One turn sends every row of this set to another row. A few are shown first. Where does it send the rows asked after them?
Noto: [-19.7  -8.9  19.2   3.5  22.6   3.4  29.2 -13.9  28.5   9.3   9.3  -7.2
 -12.4 -12.8   3.4  14.2]
muru: [  6.8  -1.5   6.7  -6.3  -9.1   7.3  -1.4  -5.6  15.5   8.4  49.4   4.7
  -8.5 -34.9   9.0  34.0]
bez: [-23.6   0.5  20.0  20.3  36.3  -8.1 -23.1  -7.9  17.8  -8.4   8.3   1.1
 -16.9   5.4 -14.4  24.6]
ludup: [ 11.1  -7.1 -18.0 -10.1 -33.0   8.5 -12.7  12.4 -13.3   3.4  -4.6 -28.2
 -34.5  28.7  11.4 -11.6]
zuva: [  8.9  -3.6 -10.5   7.1 -10.7 -14.8 -17.3   2.0   9.0  16.5  50.7  12.5
  -3.2 -30.3   4.8  24.4]
lusut: [  8.1  -5.9   0.9  18.5   3.0 -17.1 -38.8   1.8   7.0  -1.5  35.0  21.8
  -3.7 -12.9 -12.7  28.0]
Deve: [ 10.1  -5.8 -14.4  -8.8 -31.4  10.4  -9.6  14.6 -11.7   4.2  -7.8 -29.5
 -35.5  25.9  12.9 -12.5]
liga: [ -3.5   0.7 -31.1 -17.2 -28.3   6.6   0.4  17.7 -18.7  10.1  -6.2  -9.2
 -29.7  27.8  20.4  10.6]
kigi: [-12.9  -2.5  -3.7  27.6  21.6 -28.0 -42.4   0.8  10.0   5.5  20.8  11.6
  -8.8   0.9 -13.6  16.4]
Ladu: [  8.9  -6.3 -15.6 -10.1 -32.4   9.7 -10.5  13.6 -10.5   3.8  -6.8 -28.3
 -35.9  27.4  11.5 -11.6]
mura: [  5.4  -9.0  17.4  -5.6   0.3  14.0  24.0 -11.4  23.3   5.4  27.2   7.9
  -7.7 -29.3   4.5  26.3]
pon: [-23.1  -6.4   9.8  26.5  36.0 -20.5 -19.7  -3.7  17.5   3.4   4.3   1.4
 -13.2   8.6 -14.3  13.6]
Gav: [ -6.3  -0.7 -28.0 -16.5 -23.2   8.0   4.9  16.3 -17.2   9.4 -12.3 -12.2
 -30.6  32.6  19.5   7.5]
lize: [-19.0  -3.9  28.7  -2.1  19.6  14.6  20.7 -13.7  27.3  -1.0  17.0  -8.6
 -15.7 -14.8   2.8  27.9]
lop: [ 17.0  -6.3   1.6   8.3 -10.3  -7.6 -21.6   0.5   8.9   5.8  45.5  21.0
  -0.3 -27.6  -3.0  31.1]
Lis: [-11.9   2.7   9.3  22.5  23.2 -15.3 -45.0  -1.4   9.5  -7.2  22.0   7.2
 -12.7   0.4 -15.5  27.9]
Kome: [ -8.3   1.3 -26.1 -11.9 -17.8   3.4  -2.4  19.5 -20.0   7.8 -15.6 -11.6
 -30.5  35.2  18.1   7.4]
fuzen: [  6.0   0.4  -1.4   4.6 -10.5  -5.2 -29.5  -1.1   8.4   5.6  52.0  10.6
  -6.5 -28.8   1.1  34.5]
pipak: [ -3.2  -3.2  17.8 -10.4   1.2  17.6  18.2 -12.8  22.6   6.1  35.9  -3.4
 -11.4 -29.1   9.5  31.0]
sen: [-23.9  -3.4  29.0  10.0  33.2   4.8   2.4 -14.1  24.7  -6.0   4.5  -6.4
 -17.7  -0.5  -8.0  24.4]
sive: [ -5.7  -8.3   9.6  -5.3   4.3   6.1  32.1 -11.6  25.7  17.5  27.6  -2.3
  -9.0 -28.7  10.5  19.5]
bigi: [  9.1  -6.4 -15.2  -9.2 -29.9  10.3 -10.7  12.8  -9.5   3.0  -6.9 -28.6
 -34.9  28.8  10.5 -11.8]
roda: [ -3.3  -0.4 -29.0 -16.6 -27.7   7.7   5.6  17.7 -18.7  10.4 -10.4 -12.6
 -29.5  30.0  22.8   7.7]
Tese: [  7.6  -6.4 -16.5  -8.6 -30.3   9.7 -13.4  14.2 -12.3   3.2  -7.1 -29.6
 -35.1  30.7   9.7 -11.5]
Vofe: [ -6.9 -10.4  27.5   2.3  18.2  10.9  25.9 -13.5  26.7  -0.5  11.3   2.8
  -9.0 -15.4  -2.3  22.1]
gogin: [  7.7  -7.3 -13.8  -9.0 -32.3   9.4 -11.8  13.9 -10.7   3.1  -7.1 -28.1
 -35.4  28.5  10.0 -11.7]
Lela: [ -3.2   2.0 -33.1 -16.3 -26.5   5.4  -3.8  20.9 -20.2  11.9  -6.4 -10.4
 -28.4  29.1  19.0   9.9]
pulu: [ 15.1  -7.2   7.6  -2.3 -10.8   3.9   4.1  -4.8  15.7   7.0  42.0  16.6
  -4.9 -32.8   1.9  29.8]
fam: [ -8.1   0.8 -26.7 -14.1 -18.5   6.2   2.2  16.1 -16.6   8.2 -15.6 -13.8
 -31.2  34.3  18.0   6.2]
lan: [ -3.4   2.1 -32.0 -13.6 -23.6   2.8  -8.2  19.3 -20.5  10.4  -8.4  -9.3
 -32.3  30.5  19.3   8.2]
Mor: [-26.8  -6.8  17.3  16.6  36.9  -6.4   8.2 -11.8  26.2   3.6   0.9  -4.0
 -13.6   3.7  -7.2  12.8]
ral: [ -2.9  -4.2   9.7  26.5  20.4 -17.9 -38.7   0.3   7.9  -5.4  16.8  19.1
  -7.2   0.4 -19.1  23.4]
gitu: [  9.0  -5.4 -15.0  -9.0 -32.8   7.0 -13.6  13.7 -13.9   3.2  -6.6 -27.5
 -35.4  28.5  11.0 -12.7]
Nifep: [-14.8  -9.2  27.1  14.3  32.0   2.2   7.6 -11.3  24.4  -6.0   0.2   4.3
 -12.0   0.0 -12.0  19.1]
Zesu: [ -6.3   1.4 -31.3 -11.7 -19.4   1.7  -9.4  18.1 -18.5   8.3 -11.4 -10.5
 -31.2  34.2  16.7   8.9]
Bev: [ 11.1  -6.4 -15.2  -9.1 -31.6  10.0  -9.9  14.3 -11.6   4.4  -4.9 -28.6
 -36.1  26.1  11.1 -11.5]
zap: [  6.5  -4.9  -3.5  -4.6 -12.3  -0.7  10.5  -5.4  17.0  19.1  44.5   4.8
  -5.2 -35.1  10.0  23.9]
zosat: [-13.3  -6.9  21.3  22.5  33.0  -8.6 -18.3  -7.4  18.2  -9.7   3.7   9.6
  -9.2   7.0 -17.6  18.8]
mosar: [  1.3  -1.3 -10.6  21.4   0.9 -26.6 -39.5   4.0   5.3  12.6  41.7  14.7
  -4.1 -14.6  -6.3  22.7]
Nagis: [ -1.7   1.5   0.3  15.8   5.2 -12.4 -46.0   1.1   4.3  -1.1  42.6  11.7
  -9.1 -11.6  -8.4  31.5]

Zesu turns into Gav
zap turns into kigi
Now these:
sen turns into muru
lusut turns into Nifep

